Here are some numbered points:
tensor([-28., 43., -15., -15., 63., -13., -6., -40., 10., -15., -37., 12.]) 0
tensor([-5., -26., 63., -40., -12., -10., 26., -32., -35., -3., 12., -10.]) 1
tensor([-9., 12., 6., 9., 15., -43., -26., -63., 18., 5., -13., 19.]) 2
tensor([-51., 26., 13., -19., 19., 9., -35., -12., 2., -35., -10., -18.]) 3
tensor([24., 7., -19., 18., -9., -63., 77., 23., 56., 35., 30., -30.]) 4
tensor([7., -32., -3., 37., -13., -5., 6., 6., 15., 32., -9., 40.]) 5
tensor([-7., 37., -5., -13., 12., 21., -37., -23., 23., 30., -35., -13.]) 6
tensor([47., -43., -37., 47., -37., -40., 1., 28., -5., 51., -24., 47.]) 7
tensor([26., -18., -23., -7., -6., 15., 7., 16., -28., -77., 56., 23.]) 8
New points follow, each followed by the numbers of its two nearest points above, looking only along the 4 directions in which the numbered points spread most, smallest number first.
tensor([2., 63., 28., -26., 30., -2., -28., -13., 6., 2., 10., -2.]) ~ 0 3
tensor([23., -56., 5., -9., 6., 1., -23., -51., -56., -16., 13., 24.]) ~ 1 5
tensor([35., -51., 40., 6., -10., 30., 43., 26., -63., -30., 16., 5.]) ~ 1 8
tensor([-26., 24., 15., -18., 43., 6., -47., -30., 47., 9., -15., -40.]) ~ 0 6
tensor([-6., 19., -1., -77., 21., -24., -9., -77., 43., -23., 26., -28.]) ~ 0 3
tensor([-30., -24., 51., 21., -1., 35., 51., 5., -77., -47., -32., -5.]) ~ 1 8
tensor([56., -7., 12., 16., -30., -26., -2., 56., -19., 40., 37., 32.]) ~ 5 7
tensor([6., -21., -21., 7., -7., 18., 12., 12., -18., -40., -16., 6.]) ~ 5 8
tensor([-24., 13., 30., -5., -2., -51., 15., -56., -37., -18., 63., -23.]) ~ 1 3
tensor([51., -12., -30., 30., -26., -28., 32., 21., -21., 6., 5., 37.]) ~ 5 7
tensor([5., 1., 7., 13., -3., -18., 5., 9., -13., -19., -23., -7.]) ~ 2 5
tensor([-12., 32., -12., -47., 35., 43., -21., -10., 24., 23., -19., -16.]) ~ 0 6
tensor([32., 5., -26., 32., -56., -16., -63., 32., -6., -24., -30., 51.]) ~ 5 7
tensor([-37., 15., -16., -37., 16., -7., -10., -28., 1., 37., -21., -24.]) ~ 2 6
tensor([-77., -30., 43., -3., 1., 16., 24., 47., -12., 77., -77., 3.]) ~ 2 5
tensor([40., -77., -77., 12., -47., 77., -12., 2., -26., -5., 6., -51.]) ~ 5 8
tensor([63., -2., -24., 23., -21., -56., -7., 1., -10., 7., -47., 16.]) ~ 5 7
